In the rows, 128 means zero.
Rows swapped in pairs by one turn or mirror: which row each one swaps with:
The rows were stretched afterwards, more along some directions than others.
z_370: [117 136 110 103 126  98 111 134 136  91 159 134 102 136 117  92 129 112
 118]
z_62: [106 165 153 116 145 135 123 121 128 135 108 138  97 113 100 127  88 107
 104]
z_362: [130 148 117 118 127 144 138 127 147 107 150 123 107  88 129 118 123  98
  94]
z_224: [131 134 111 112 118 132 122 137 163 113 146 127 104  99 140  86 130  82
  94]
z_319: [137 140 126  89 111 138 112 127 142  98 164 143 134 134 125 123 109 129
 108]
z_957: [135 127 131 106 137  94 135 120 134 117 132  99 110 120 127 105 125 130
 135]
z_515: [138 146 133 103 138 122 110 109 126 104 174 119 120  92 137  92 133 109
 113]
z_476: [114 160 127 120 140 164 111 139 133 113 150 149 120 104 139 126 132 126
  96]
z_697: [121 140 148 101 133 146 118 140 144 117 140 132 119  94 160 112 122  99
 118]
z_826: [135 130 113 107 132 113 128 148 148 116 159 125 105 123 130  74 136  97
 102]
z_151: [103 152 126 124 137 160 131 149 141 129  99 143 108 113 128 127 118 113
 111]
z_383: [130 148 132 127 137 113 119 118 129 119 173 103 117 100 129  91 143 116
 109]
z_64: [133 143 122 119 116 114 140 136 160  99 143 130 130 138 126  68 135 117
 113]
z_923: [142 145 127 109 115 121 127 126 153 125 135 136 118 123 100  82 129 129
 128]
z_710: [136 145 142 113 107 159 137 129 142 109 142 133 138 105 125 126 113 128
  92]
z_916: [112 120 131 104 144 104 131 131 128 122 112 125  95 108 145 127 110 113
 137]
z_86: [136 136 144  88 130 109 108 143 144 112 148 130 110 110 133  86 117 114
 116]
z_481: [120 161 148 112 139 153 122 124 153 127 134 123 135 116 165 114 118 140
 119]
z_403: [122 115 118 116 134 100 106 124 126 124 167 111 107 117 136 113 142 105
 118]
z_386: [135 143  98 123 123 118 132 137 146 108 142 124 116 129 107  97 151 113
 106]
z_269: [132 152 125 136 129 132 115 112 130 110 154 106 114  77 127 103 137 104
  92]
z_308: [105 160 136 109 127 146 120 114 142 124 121 155 126 134 145 116 119 134
 153]
z_240: [130 141 135 106 146 139 108 113 115 114 141 139 120 131 128 119  95 133
 145]
z_36: [110 159 128 120 127 166 131 136 126 130 129 161 111 121 109 131 108 120
 108]
z_733: [114 143 125 117 147 141 136 130 124 111 150 140 121 138 156 114 107 131
 138]
z_987: [135 153 144 110 162 136 132 148 141 133 128 122  96  96 156  97 109 103
  94]
z_472: [131 133 126 112 138 129 124 122 116  91 157 128 127 137 134 116 103 124
 134]
z_492: [120 148 146 109 167 118 116 119 131 121 160 118 114  94 145  98 116 110
  90]
z_273: [112 143 131 114 116 134 124 131 149  93 129 158 122 136 121 113 104 115
 133]
z_165: [109 143 115 119 139 147 122 142 125 130 146 150 106 133 168 127 123 128
 137]
z_673: [118 153 126 110 122 143 125 128 138 114 123 171 104 124 114 108  99 114
 132]
z_31: [121 158 144 105 140 126 116 132 141 141 114 140 103 128 123  90 124 143
 144]
z_70: [134 153 105 130 133 125 115 126 143 123 149  93 100 103 134  78 148 100
 109]
z_557: [112 143 134 109 135 110 131 138 132 111 119 146 102 125 124  93 123 105
 153]
z_938: [117 121 125 104 135 147 126 141 154 139 115 104 106 110 154 123 125 113
 105]
z_774: [106 145 146 108 165 138 134 140 121 117 132 145 113 119 135 128  81 121
  97]
z_120: [130 126 109 104 110 155 141 142 168 120 128 126 121 127 144 109 115 112
 108]
z_336: [144 142 121 131 141 131 136 131 150 110 145 115 132 113 126  87 151 123
  97]
z_344: [120 152 127 112 135 129 116 119 135  89 151 151 123 137 154  87  99 124
 137]
z_244: [111 155 137 104 152 128 126 126 124 111 129 150 115 132 156 107 102 141
 147]
z_573: [ 96 183 131 122 155 144 141 128 118 128 124 149  92 113 132 116 101 128
 114]
z_451: [115 186 142 129 152 134 131 144 134 133 142 126  97  86 123  89 124 116
  77]
z_309: [141 112 118  95 127  99 128 124 145 114 148  98 109 105 156  95 145 106
 130]
z_880: [123 157 131 102 132 112 122 118 152  91 157 160 118 139 122  79 104 115
 137]
z_219: [120 147 134 119 140 122 115 117 136 123 146  98 115  83 143 106 140 109
  95]
z_564: [104 165 110 121 138 135 133 117 126 104 134 148 109 133 130  94 124 114
 140]
z_368: [107 161 152 107 143 141 107 132 153 131 131 139 118  99 179 107 117 120
 119]
z_270: [137 166 126 137 131 128 113 121 133 108 169 105 124 102 125  82 147 113
 104]
z_546: [143 136 131 111 117 127 121 143 160  99 158 123 117  93 146  91 135 103
 104]
z_999: [125 157 130  97  98 136 126 118 148  95 155 138 126 138 117 111 102 135
 109]

z_673 pairs with z_224
z_62 pairs with z_987
z_151 pairs with z_86
z_308 pairs with z_309
z_697 pairs with z_557

